128 stands for zero in the data rows.
Here are some rows, each followed by its group. Groups can overlap.
[116  75 121 148 115  95 167 127 151 142 127 120 103 145 155 140 144 154
  86 171 131 165 123  92 124 163 138  86 104] Sn
[144 183 113 134 176 123 108 167 126 153  78 146 172 105 125  99 141  96
 157 101 107 131  97 140  97  94  85 116 154] Ht
[107 101 144 108 101 137  85 105 122  87 162 143 128 141 139 103  90 165
 141 155 102 119 139 110 122  74 131 129 166] Vj
[ 73 145 173 131 167 127  93 149 136 116  82 122 185 113 102 107 122 156
 125  77 157 149  77 186 135 123 125 153 164] SG
[156 133 144  88 141 108 124 146 122 106  93 138 144 130 147 155  81 150
 194  89 164 130  43 154 120 133 156 146 183] SG
[134 141 203 109 137 114 120 112 128 137  80 151 120 109 150 125 113 149
 114  94 140 175  67 151 117 170 117 167 160] SG
[147  93  67  97  86 159 131  86 133 152 161  84 116  84 157 105  95 145
 123 166 169  99 127  98 119  94 124 173 214] EF
[135  86  84 115 113 129 111 144 159  65 157 112  86 132 112 100 104 133
 142 157 121 143 153 123 148 118 128 157  84] Vj
[143 105 121  66  97 128 119  90  74 122 179 125 114 166 122  92 134 145
 138 147 106 110 127 109 136 111 132 150 105] Vj
[133 147 169 114 168 115  87 112  83  56 123 192 161 106 181 115 111 140
 134  83 131 119 127 152 110  74 121 132 161] Jl
[106  94 138 115  83 145 125 111 119 173 164  93  87  79  99 102 117 137
 130 155 116 106 168 109 148 116 114 145 131] Vj
[ 84 144  53 100  88 129 153  70 117 135 154 123 106 116 106  95  80 177
 156 165 135  88 143  90 166 108 107 171 107] EF
[146 111 180 106 140 118 109 148 111  83  88 142 164  99 148 108 105 157
  60  94 156 123  98 163 117 140  82 193 197] SG
[104 130 166 150 107 145 163 164 131 143 119 135 139 144 184 159 141 142
 109 147 118 158 110 100 173 192 131  96 115] Sn
[103 156 135 191 138 122 122 175 127 135  91 141 156 106 103 101 103 101
 161 109 102 128 125 127 101  38  64 129 151] Ht
[125  91 117 151 147 165 170 171 157 117 114 100 103 147 112 126 170  80
 172 140 138 141 151 110 119 150 135 121 174] OB
[154 137  78 113  97 124  65 111  94 115 153 132 160  92 133  98  95 133
 157 162 135  85  92 135 154 106 185 169  92] UE
[117 107 121 124 106 124  97 114 118 135 137  97 105 155  92  84 107 135
 131 158 124 114 170 120 149 103 137 151 149] Vj
[ 90 146 122  80 146 143 137 114 205 115 120  99 134 141  66 182 167  89
 115 112 140 153 117 111 101 183 114 100 153] HP
[145 114  85  91  90 147 130  97 141 169 149 112 117 139  99 113  64 137
 158 172 140 100 130  89 165 122 134 162  79] EF
[122 147 157 100 136 117 106 137 128  92  86 125 169 124 122 107  88 153
 137  90 164 139  91 156 145 171 125 170 116] SG
[175 127 113 131  83 125 117  92  95 130 171 127 113  82 108 111 108 107
 169 137 128 116 161 119  89 129 185 129 111] UE
[154 127 174 126 147 119 120 151 109  95  65 152 167 107 182 148 104 141
 104  85 161 141  91 161 127 141 106 115 134] SG
[112  77 135 129 129 133  74 155 131 131 171 133 104 144 158  89 112 112
 106 153 135 112 172  88 137 117 137 144 155] Vj
[ 96 108 145 124 129 149 165 129 139 158 122 100 111 141 134  95 128 142
 105 170  62 170 136  71 121 198 147 106 134] Sn
[137 153 160 101 174 111 102 158 123  99  88 172 165 124 181 138  87 136
 112  88 199 141  99 171 115 139 121 138 107] SG
[171 113 120 110 106 120 104  85  70 106 181 127 149 108 174 111  89 151
 161 155 121  74 146 144 196 101 144 137  92] UE
[172  91  81 141  79 127 151 109  72 141 163 139 154 106 127 108 104 135
 153 136 116  68 169 146  99 117 180 142  93] UE
[187 143 137 141 148 137 173 124 140 120 114  97 117 134 115 136 141  79
 110 150 131 141 162 110 194 154 122 118  93] OB
[160 123 110 138  86 115 126  60 105 170 179 156 122 140 123 115 145 122
  88 123 121  89 155 190 136 115 120 117  78] UE
[162 129  94 133  77 112 102  93  95 125 178 147 135 121 115  97 109 141
 130 154 152 102 208 149 130 116 188 138 101] UE
[126 120 169 139 175  89 105 139  99  79 132 186 183  99 187 141 140 160
 115  99 137 111 162 177  59  97 147  88 134] Jl
[108 134 105 139 139 151 187 151 135 164 110 106 104 149 112 132 149  80
 138 145 143 136 157 114 179 171 126 122 110] OB
[ 98 124 133 110 127 115 147 150 185 159 126 112 131 136  79 155 188  83
  89  72  57 148 106 124 120 175 101 124 150] HP
[132 167 116 122 168 113 120 170 112 132 102 125 134 114 112 126 143  95
 164  70  97 111 108 135  95  52 100 131 135] Ht
[120 101 153 136  97  99  88 124 129 116 150 137 126 154 199  97 115 138
 136 154 132  86 174 117 139  99 132 119 110] Vj
[106 162 165 136 163  95  85 124 104  73 106 203 183 111 179 131 149 136
 128  86 181 106 152 181  88  84 140 101 143] Jl
[141 142 155 106 144 112 118 129 115 125  75 155 165 113 185 110 118 183
  87  74 171 120  96 149 135 113  81 131 135] SG
[143 100  64 111 128 151 137  71 106 172 143  99  97 120 100 105  51 150
 131 173 131 134 116  68 180 113 114 158  65] EF
[133 177 133 137 177 102  97 173 130 135  95 136 136 128 143  85 134  89
 153 107 113 120  80 172 100 113  84 148 151] Ht
[145 117 100 121 101 133  99  90  83 152 170 123 149  96 111  97 122 145
 167 151 161  80 144 149 139 119 173 170 106] UE
[149  97 135 122 107  96 102 113 131 119 164 124 114 138  96 115 110 225
 123 124 103 154 164 129 145  99 151 149 157] Vj
[121 148 150 129 181 116 121 192 148 138  75 159 140 134 138 151 106 128
 155  85  80 131 115 140  89 111 116 121  54] Ht
[148 146 178 113 146 128 106 149 116 142  85 145 148  97 162 116 102 148
 105  92 152 135  98 161  99 119  79 152 146] SG
[155  95 128  99 103 122 142 126 104  91 178  90 132  98 177 114 110 142
 157 143 125  86 171 155 128 103 171 132 122] UE
[ 97 123 127  87 125 199 138 173 165 139 132 115 158 156 105 171 184  86
 136 108 108 153 118 120 134 192 140  98 185] HP
[104 154 129 115 138 112 150 142 255 143 124 110 120 165  88 184 160  72
 116 120 137 161 132 127 109 165 113 105 149] HP
[131 158 142 141 176 104  93 215 126  86 102 213 187 155 160 144 126 153
 117 122 177 132 141 155 121 107 169 123 133] Jl
[121 129 157 168 123  98 128 117 132 152 132  97 121 169 118 195 193  85
 131 114  81 166  89 111 111 174  96 127 130] HP
[124 155 135 180 144 150 112 107 131 181 141 123  78 136 143 175 135  75
 124 192 103 151 129 107 190 110 119 130 104] OB
[172 105 162 118 153 124 106 118 111 115  83 152 171 102 145 105  87 168
 109  73 187 141  68 134 122 130 141 162 143] SG
[167 114  96 137  78 135 115 141  84  96 173 114 148 125 238 127 127 172
 118  64 147 109 147 145 131 112 178 120 101] UE
[129 153 152 131 150 122  90 131 117  95  80 150 184 120 148 118 106 146
  95  59 159 135  89 159 150 149 102 154 118] SG
[109 108 144 142 132 134 193 128 156 138 132 121 114 154 145 168 134 107
 101 161 112 146 110  94 116 157 116  65 113] Sn
[168 113  88  97  77 144 255 111  93 119 157 147 146  92 132  95 114 153
 167 150 138  70 125 138 177 123 172 135 118] UE
[173 125  75 125  80 124 111 108  81 164 186 147 111 102 107 105 120 167
 160 135  62  89 168 100 150 100 187 111  68] UE
[106 136 132 129 127 144 168 144 152 149 128 102 103 145 123 156 149 135
 105 164  85 187 119 113 142 178  98  90 108] Sn
[162  95  90 100  95 160 122  69 115 180 170  62  60  87 127  98  75 154
 168 134 148 100 163  89 205 142 141 183  90] EF
[117 182 113 144 162  98 102 133 117  81 122 193 146 107 139 126 134 169
 104  98 140 131 145 150  80 101 129 145 137] Jl
[103 103 149 143 134 147 173 152 123 111 100  88  96 151 111 136 163  91
 118 163 152 146 132  99 132 159 124 137  99] OB
[113  71 137 118  86 127  88 105 112 146 162 145  91 182 115  90 126 165
 116 133 139 117 116 111 130  99 196 190 132] Vj
[138 136  62 116 107 126 138  71 139 155 175  82  88 134 112  93  92 157
 148 161 133  92 156 105 140 115 125 132  84] EF
[107  57 150 128  96 127 140 122 123 110 168 120 102 157 116 109 103 166
 138 145 137 179 151 129 124 109 137 154 152] Vj
[ 96 137 135 111 154 155 174 136 117 146 123  90  79 169 140 140 131  65
 147 147 180 148 117 110 172 185 121 121 131] OB
[131 141 152 112 131 143 130 109 109 130 162 126 110 147 105  73 130 160
 145 162 127 108 149  88 140 124 139 131 146] Vj
[109 143 117 156 106 130 120 146 189 159 129  98 127 151  85 173 194  95
 107 105  91 159 128 107 102 170  99 108 154] HP
[175  99  76 128  70 131 122 115 104 102 186 133 142  91 129  93 138 136
 146 144 116  89 170 157 139 124 158 137  87] UE
[104 138 146 152 146 131 177 141 205 119 138  99 110 139 166 150 137 130
  98 163 127 174 123  99 104 179 127 102 123] Sn
[ 84 148 111 158 150 129 183 157 126 127 109  74  88 134  71 147 154  83
 155 142 172 146 113  72 148 164  92 170 103] OB
[ 78 113 106 140 102 135 151 147 147 144 134 102 102 158 139 137 139 155
 127 141 131 164 130  98  54 138 153  92  88] Sn
[146 117 177 137 150 125  62 142 111  82  70 165 160 100 159 128  96 162
 114 110 140 138  93 150 129 128 138 138 152] SG
[104 131  98 151 125 170 168 152 152 127 118 115 105 150 168 163 148 137
  93 189 108 184 120  98 124 153 148 126 115] Sn
[119 170 117 145 160 113 108 171 131 126  85 123 129 110 148 154 138  75
 152 148 171 122 109 137  57  99  91 123 130] Ht
[ 84 107 120 119 113 123 117 107 117 147 166 115  83 133 109  97 128 156
 135 164 134 123 157  95 127  90 124 144 135] Vj
[123 145 114 167 130 159 171 152 129 151 120  82 108 151 138 153 178 101
 161 151 118 170 143 119 134 156 142 142 173] OB
[119 185 140 143 155 119 109 157 157 143 101 170 153 122 117 109 130 135
 138  84 105 138  70 106 132  98 103 194 117] Ht
[100 139 142 119 136 134 143 147 135 135 113 112 118 142 158 167 162 123
 107 152 120 180 126  89 117 192 128  82 102] Sn
[137  94 143 128  99 136  84  98 110 123 142 120 120 131 120  85 123 148
 128 102 140 116 172 105 136 135 125 144 176] Vj
[115 112  99 178 132 146 173 130 157 138 110  97  95 147 154 144 158 101
 132 147 129 126 169 121 145 145 124 110 148] OB
[115 157 158 138 140  58 130 155 116  80  95 206 139  95 158 143 131 149
 125 107 128 127 137 177  59  86 154  88 167] Jl
[111 119 172 121  98 133 141 156 102 140 119 109  90 132 113 117 159 123
 138 170 129 202 132  63 175 133 105 132 112] OB
[137 103  98 116  74 120 119  90 106 120 180 149  94 115 144 143 132 161
 133 147 122  80 169 145 146 104 162 153  89] UE
[109 165 156 134 158 121  91  94  97  70 127 204 158  76 157 131 134 127
 131  97 161 111 131 234  80 112 126  86 140] Jl
[135 136 142 123 132 136 139 161 133 143 125  75 132 161  93 152 143 142
  78 179 148 162 137  84 130 175 124  81 117] Sn
[103 127 125 188 158 142 171 154 126 131 119  96  73 137 114 226 153  82
 143 201 101 155 164 116 148 142 106 162  98] OB
[105 162  81 132 169 119 103 116  85  58 108 174 138 110 164 136 124 156
 104 118 139 111 152 186  99  92 153 112 146] Jl
[167 117  85 134  74 138 128  69 101 135 185 132 111 114 110 108 129 121
 139 143 153  89 131 175 116 122 211 132  62] UE
[125  94 134  93 110 143 147  84 134 184 149 108 104 103 151 104  96 139
 117 176 136 106 161 110 161 100 109 134  93] EF
[105 134 136 132 142 148 161 172 153 136 133 113  97 144 146 171 148 135
 132 157 121 148 136 139 129 181 118  90 138] Sn
[142  87 119 147 103 144  59 139 158 124 143 120 104 148 141  90 129 144
 155 135 146 121 158 125 124 114 136 160 142] Vj
Group OB spreads out most along one direction. Which 3 other groups' directions of most spread are closest to that one, closest first?
HP EF UE
Group SG spreads out most along one direction. Which 3 other groups' directions of most spread are closest to that one, closest first?
Vj OB HP
Which 3 other groups have their centres nearest to the centre of group Vj, nearest first?
UE EF OB
Which 3 other groups have their centres nearest to the centre of group Sn, nearest first?
OB HP Vj
Which 3 groups are nearest to each row below, nearest first, going by the distance to the group's nearest row?
[135 193 129 121 169 109  70 188 141 106  89 136 131 140 151  75 132  95
 139 105 111 113 122 152 120  75 114 114 117] Ht Jl SG
[136 121  84  87 126 173 151  80  83 179 215 108 103  98  81  92  93 156
 126 141 116  92 179 108 157 114  90 162 100] EF Vj UE
[117 123 162 112 117 139 169 109 148 151 123 113 136 146 153 176 136 133
  98 138 117 175 101  99 136 175 124  77 132] Sn HP OB
[173  89 115 135 101 113 134  93 121 137 152 117 119 134  93 104 118 109
 121 131 120 128 128 119 144 112 131 162 102] Vj EF UE
[115 141 133 139 143 138 164 137 116 131 126 101 109 140 131 143 158  72
 129 148 134 109 145 135 184 153 123 134  57] OB Sn EF
[137 118  57 118  98 180 159  77 131 200 158  83 102 122  84 109  96 147
 105 180 117 113 135 101 167 135 127 173 120] EF Vj UE
[101 138 133 133 120 165 189 142 142 143 113  81 106 141 163 144 138  75
 153 152 107 146 157 117 131 157 129 139 108] OB Sn HP
[115 126 120 133 163  91 108 120  85  90 114 217 132 102 167 133 147 151
 158  78 121 124 128 138  90  91 140  94 158] Jl SG Ht
[118 167 116 127 163  83 134 167 145 120  97 136 147 142 112 107 133 109
 178 129 117 122 117 138 100 107 126 140 137] Ht Jl SG
[108 155 134 144 137 160 157 169  87 133 114  99  82 156  86 142 151  79
 151 127 112 153 150 120 147 142 108 104  55] OB Sn HP
[166 152 166 120 188 126 103 102 151 112  88 123 162 111 155 127 138 136
 108 104 173 130 105 161 135 117 101 159 142] SG Ht Jl
Which 3 groups are nearest to each row below, nearest first, going by the average distance to the group's rows?
[175  99 148 118 165 129 118  75 122 101  73 137 157 135 152  89 102 144
 111  75 188 145  82 155 111 156 126 126 140] SG Jl Ht
[133 165 125 134  64  89  84 141  78  83 107 185 162 115 115 112 163 145
 102 105 103  94 134 150  90  91 123 108 144] Jl Ht SG
[131 133  91 137 160 123  87 133  95  62 116 195 180 118 155 147 146 124
  92  73 126 127 143 145  58  87 136 153  99] Jl Ht SG
[152 110 103 104 108 123 139  86 126 213 188 101 111 110 104 110 109 119
 112 155 124  92 143  92 171 126 153 171  85] EF UE Vj
[ 90 148 143  83 121 130 147 136 174 162 146 127 131 172  47 209 158  99
 158 112 131 137 135 122 119 174 109 154 206] HP OB Sn
[178  82 135 149  76 126  96 122 138 121 156 123 110 114  82 105 134 180
 128 150  92 128 166  68 122  99 146 138 141] Vj UE EF
Which 3 groups are nearest to each row below, nearest first, going by the distance to the centre of the group?
[120 122 121 126 178 125  93 203 145 160 107 157 127 116 100  98 134 108
 113  97 146 122 130 138  72 101  81  72 171] Ht Jl SG
[175 115  83 121  75 138 112 113  94 133 178 140 136 118 148 110 116 143
 170 123 146  83 187 155 161 116 155 104  66] UE Vj EF
[142 106  55 105  86 151 130  88  96 140 153 121 101 138  86 135  86 156
 128 162 123  97 130  92 145  99 129 138 117] EF Vj UE
[162 103 161 123 107 120 111 112 147 113 171 106  96 135 101  77 133 179
 135 138 104 121 170 124  82 119 155 124 142] Vj UE EF
[101 126 123 137 122 167 161 132 144 114 112 113 100 145 120 144 151  57
 186 129 137 152 150 128 159 151 106 154  89] OB Sn HP
[ 83 128 128 128 138 146 146 151 169 153 135 130 153 159  78 207 194  91
 124 103  80 145 138  98  97 170  63 103 176] HP Sn OB
[118 163 136 145 123 137 164 109 155 125 110 101 104 141 174 159 197 122
 111 110 110 162 120  76 135 182 137 110 136] Sn OB HP
Which 4 groups are nearest to each row below, nearest first, going by the average distance to the group's rows?
[141 159 165 131 161 101 113 141 119 111  88 148 156 137 169 112 147 150
 127  59 176 146  69 160 113 141 106 124 147] SG Jl Ht Sn
[101 103 128 144 132 131 158 138 137 130 120 138 106 130 158 157 105 122
 121 168  90 142 134  87 142 133 144  75 107] Sn OB Vj HP
Which 3 other groups have their centres nearest to the centre of group UE, nearest first?
Vj EF OB
Which 4 groups are nearest to each row below, nearest first, going by the distance to the centre of the group?
[127 136 147 168 124 144 176 138 105 134 117 101  85 190 116 147  98  93
 141 141  77 167 143 129 140 149 132 153 136] OB Sn Vj HP
Which 4 groups are nearest to each row below, nearest first, going by the distance to the group's nearest row?
[125 131 141 145 128 166 173 168 148 151 112  69  83 143 120 155 150  77
 127 159 112 145 161 152 201 105 173 111 105] OB Sn Vj EF
[136  36 128 125  95 137 104 144 113 132 163 125 120 146  70  93 119 155
 109 144 145 134 163 117 157 104 140 152 161] Vj UE EF OB
Group EF spreads out most along one direction. Which 3 other groups' directions of most spread are closest to that one, closest first?
Ht UE OB
Which 3 other groups have their centres nearest to the centre of group HP, nearest first?
Sn OB Ht
Group Jl spreads out most along one direction. Which 3 other groups' directions of most spread are closest to that one, closest first?
Ht EF Vj
Which 3 other groups have their centres nearest to the centre of group Jl, nearest first?
SG Ht Vj
Group HP spreads out most along one direction. Which 3 other groups' directions of most spread are closest to that one, closest first?
OB SG EF
A new table starts here, with new groups. Each row is followed by its group. Groups can overlap.
[148 161  89 149 150  87 157 121 115 143 145 187 137 113 158 132 128  98
 136 166 132  92 154 128 130 124 103 109 140] barn
[ 69 165  77  72 174 124 166 124 168 100  92 168  91  82  93 129  76  44
  96 133 166  95 191 140 213 179  45  75 111] lamp
[102 113 146 141 145 126 123 164 136  97 108 152 107 151 120 142 128 119
  96 154 157 203 124 119 135 118 102 181 105] knot
[146 135 194 103 115 159  57 115 131 111 136 140 162 158  88 195 137 188
 126 109 197 205 103 118  55  99 111 172 145] knot
[111 165 120 127 121 165 132  97 122 172  75  85  81  82 119 160 144 130
 132 102 150 165 146 134 127  95 107 139 159] wolf
[133 106 153 139  96 174 113 130 112 166 101  87 112 123 122 138 148 160
 137  88 120 161  95 137 102  92 152 160 131] wolf
[135 144 118 159 178 100 146 123 115  83 160 165 142 102 151 126 131 107
 130 169 119 106 165 133 131 169 131 110 152] iron
[ 98 114 123 145  97 124 143 137 127 119 104 160  91 153 108 122 129 106
  90 178 133 158 137 135 160 135  80  97  87] knot
[159 180 142  93 160 120 124  90 141 141 178 113 177  98 108 156 137 154
 149 112 156  94 143 117 106  95  92 128 184] dust
[148 133 108 132 140  79 111 106 118 132 133 163 137 122 160 131 113 122
 150 135 142  97 128 117 111 121 114 115 146] barn
[109 119 148 118 127 125 108 126 149 131 107 153 117 115 105 123 111 134
 119 129 171 130 138 135 115 134 114 129 130] hut
[129 110 175 112 130 122 150 194 137 112 121 150 134 167 120  92  99  99
 114 125  97 109  87 131 156 173 110 162  65] lamp
[157 133 113 161 142 104 127 110 112 120 159 146 158 125 134 112 121 139
 140 166 106  86 129 136 122 167 155 105 148] iron
[161  83 157 148  45 162 139 131 108 151 139  94 171 152 134 115 144 152
 133 118  64 162  67 117 115 118 200 117 133] gate
[132  40 178 165 106  98 128 215 136 117 142 150 144 201 150  71 130 135
 116 135  70 143  75 131 121 150 198 174  56] hut
[194  88 159 178 115  88 118 158  84 145 157 138 151 190 190 132 154 150
 153 165  93 115  60 124 106 102 193 129 107] barn
[190 144 130 133 141 111 142 129 126 109 185 123 188 147 135 119 160 147
 142 155 119 122 118 109 116 124 123 137 127] dust
[116 117 140 142  81 184 117 123 103 176 119  64 119 140 129 137 140 165
 135  65 120 154  87 130 128  91 174 122 130] glue
[110 122 101 120 109 164 122 130 130 132  98 108 109  93 107 136 150 118
 129 107 131 149 142 147 133 116 124 121 138] wolf
[176 123 152 172 140  94 126 124  97 113 166 140 178 154 170 102 137 149
 140 163  89 124 113 125 101 151 178 160 138] iron
[122 120 175 117 123 128  97 141 138 137 115 144 133 135 106 131 123 149
 125 134 144 144 129 144 103 138 125 159 125] hut
[120 138 102 143 105 158 153 128 117 180  83  95  62 110 135 130 146 119
 121 120 123 169 140 150 145 121 103 101 124] wolf
[131  61 170 155  87 109 120 198 114  94 128 147 125 219 142  83 134 132
  95 174  87 179  73 132 128 152 156 183  53] knot
[114  96 127 135  84 168 153 150 107 147 133  84 119 152 134 118 170 139
 131  91  94 150 102 133 144 113 162 116 105] glue
[151 165  88 116 177  94 167 118 152 112 151 134 136 119 150  91 133 102
 126 142 126  87 150 109 165 131 102 121 133] dust
[119  84 162 146 125 103 136 198 131 122 130 167 137 177 137 103 140 128
 116 146  83 139 105 144 118 148 146 162  83] hut
[ 96 132 138 124 141 121 126 144 142  98 107 153  99 160 118 140 131 113
  89 139 138 165 137 135 135 133  88 139 104] knot
[ 96 121 113 130  68 181 119 111 125 179 108  77  98 131 100 134 123 145
 141  76 126 125 121 125 146 100 148  97 131] glue
[128 111 137 115  90 167 115 104 128 123 122  78 167 110 127 141 120 153
 132 101 105 152 104 126 102 109 168 130 152] gate
[ 88 137  99 115 146 132 152 133 163  93 107 170  72 125 111 130 111  81
  81 152 169 153 171 128 155 131  68 135 111] knot
[147 153 144 109 108 186  91  93 116 168  92  87 116  83 108 173 136 171
 145  68 161 174 143 139  99  98 122 158 176] wolf
[ 87 153  90 111 132 168 129 104 136 157  67 101  52  65 100 146 134 105
 128  91 160 136 169 139 142 126  97  84 148] wolf
[ 90 134  67 149 110 161 184 114 134 119 109 111  99  93 134  92 116  77
 103 151 103 124 157 141 194 135 116  88 125] gate
[196 111 117 128 137  88 153 132 125 111 194 127 185 153 149 103 143 136
 137 157  89 112 107 100 116 114 126 122 124] dust
[138 133  93 140 168  79 145 141 116 113 130 158 122 120 181 127 128 100
 134 145 116  99 131 127 145 112 140 106 129] barn
[ 98  70 101 141 113 111 134 186 148  77 126 135  82 172 147  89 116 104
  90 151 120 160 115 126 156 123 119 158  75] knot
[212 144 175 123 148 123  67  89 102 125 193 133 208 126 147 169 141 193
 159 129 146 100 114 124  43 145 182 145 184] iron
[ 95 100 134 109 135 122 153 187 160  97 117 144 104 144 125 100  73  83
 110 130 112  81 109 136 175 173 103 136  56] lamp
[131 142 174 119 137 146  94 131 124 120 120 140 137 150 102 173 147 155
 113 131 174 178 118 113  88 101 109 174 135] knot
[142 120  89 175 149 103 158 120 118 104 176 160 131 131 151  87 127 105
 137 185  83  65 150 141 146 189 139 100 123] iron
[132 146 127 163 171  82 126 111 123 105 131 144 127 117 133 104 113 121
 139 158 113  88 147 130 140 165 149 114 156] iron
[163 137 145 157 159 100 128 126 113 113 155 143 173 123 143 113 127 148
 139 146 108  99 131 129 101 169 172 139 163] iron
[152 181 121 107 172 114  98  94 109 154 135 159 144 106 138 186 130 133
 153 141 176 100 148 128  96  98 111 105 173] barn
[104 118 105 117 107 159 132 101 133 112 104  97 129  86 112 115 112 124
 126 121 118 119 136 123 150 132 141  91 143] gate
[134  56 156 136 123 111 117 187 120  74 146 131 145 195 140 118 148 139
  87 140  99 185  91 134 117 134 146 196  80] knot
[142 137 178  81 146 146 105 159 146 124 127 114 150 144 102 150 100 133
 125  99 146 124 105 139 108 135 122 166 103] lamp
[131  86 142 126  74 144 113 152 107 160 146  81 155 183 127 112 143 173
 142  62  68 173  74 124 110  91 203 171 114] glue
[139 141 113 147 170  92 120 101 124 107 136 151 148 115 139 108 110 132
 145 164 127  90 147 127 114 179 145 132 163] iron
[108 141 126 118  98 179 101  94 111 176 107  61 131 118 101 156 153 165
 145  78 132 140 120 139 111  94 155 109 153] glue
[126  89 118 192  99 137 200 183  94 179 106 105  89 160 140  82 157 101
 112 151  38 160  99 143 162 144 145 136  69] wolf
[157 160  87 120 160 112 156 115 146 110 167 108 144 107 136 126 139 118
 129 134 138  97 142 116 146 104 121  95 143] dust
[154 140 136 131 157  94 102 107 117 134 128 145 144 123 156 148 119 140
 163 141 145  88 128 129  91 118 134 127 148] barn
[141 164 101 113 169 112 150 100 147 118 145 113 151 108 132 115 126 127
 147 123 131  77 140 101 135 111 107 136 151] dust
[105 117 142 100 126 117 128 179 162 105 102 132 124 136 108 104  87  85
 113 121 126 104 110 133 161 153 121 131  76] lamp
[144 177 172  84  96 208  64  40 124 145 129  74 187  72  79 210 130 194
 155  75 188 149 126 124  57  83 138 126 215] gate
[142 128 157 116  84 188 107 103 125 121 131  79 152  95 128 150 115 156
 141  97 134 154 112 114  95  96 158 127 173] gate
[104 135 106 130 118 176 150 101 138 130 120  96 119  97 126 131 129 109
 126 109 122 143 142 125 142 121 140  91 152] gate
[120 157  41 125 178 105 175 108 154  93 153 126 107  99 135  90 128  77
 130 164 115  65 165 134 199 135  81  73 112] dust
[114 115 152 126 106 129 111 132 138 105 113 151 112 160 103 144 133 131
  95 143 158 168 121 124 123 122 105 146 112] knot
[ 96 121 135 119 123 140 126 134 142  93 129 149  97 137 106 145 120 110
 100 142 171 138 140 135 129 127  79 132 106] knot
Which 4 groups are nearest to each row below, nearest first, going by the distance to the centre of the group?
[ 89 131 114 114  94 156 113  96 115 159 104  85 107 108 105 137 127 152
 139  67 115 133 125 122 127 101 146 122 131] glue wolf gate knot
[136  53 186 146  97 103 104 199 130 121 154 147 162 207 141 102 135 155
 129 122  81 160  70 135  95 138 181 216  68] hut knot glue iron
[107 158 134 114  92 192 107  66 132 155  74  78 125  85  89 158 114 140
 142 107 160 120 123 111 111 118 148 121 182] gate wolf glue barn
[114  66 162 119 121 105 105 169 148 106 126 143 133 145 140  97  99 146
 119 120 122 139 125 133 119 152 140 179  94] hut knot lamp iron
[ 97 163 162  99 156 155  83 103 143 112 109 134 118 128  97 194 126 141
 111 120 205 165 138 120 103  98  92 151 158] knot wolf gate barn
[115 105 138 139 111 122 125 156 132 112 135 162 107 173 126 134 135 113
  93 152 141 161 125 127 140 133  88 124  92] knot hut lamp barn
[156 136 198  76 111 160  70 135 139 119 127 113 170 146 111 154  85 168
 133 105 166 135  88 124  89 123 125 181 117] hut knot gate glue
Which 3 groups are nearest to each row below, nearest first, going by the average distance to the group's rows?
[ 80 111  70 129  96 175 171 131 120 138 132 119  77 112 135 107 137  98
 118  88 101 131 142 129 179 127 128  90 107] wolf glue gate
Which 3 groups are nearest to each row below, nearest first, going by the distance to the centre of the group?
[117 137 131 124  98 189 119  94 128 139 122  87 151 101 110 140 125 144
 136 105 140 129 130 128 113 114 159 101 170] gate glue wolf
[128 115 121 114  76 170 125 107 119 151 124  96 132 115 114 141 146 152
 132  64 127 152 113 113 125 101 146 100 140] glue gate wolf
Which 3 groups are nearest to each row below, nearest first, going by the distance to the group's nearest row?
[ 84 152  65 127 130 167 159 104 138 141  71 124  54  57 107 136 136  85
 113 106 145 134 181 139 182 142  69  74 141] wolf gate knot
Which 4 groups are nearest to each row below, nearest first, going by the average distance to the group's rows?
[123 168 103 114 172  83 101  89 132 125 123 168 129  88 151 168 115 107
 159 126 170 105 161 102 119 112 109 107 170] barn dust iron wolf
[143 182  86 110 180 113 175 105 153 119 161 135 135  84 129 118 136 110
 138 129 150  93 177 110 152 127  61 105 152] dust barn iron lamp
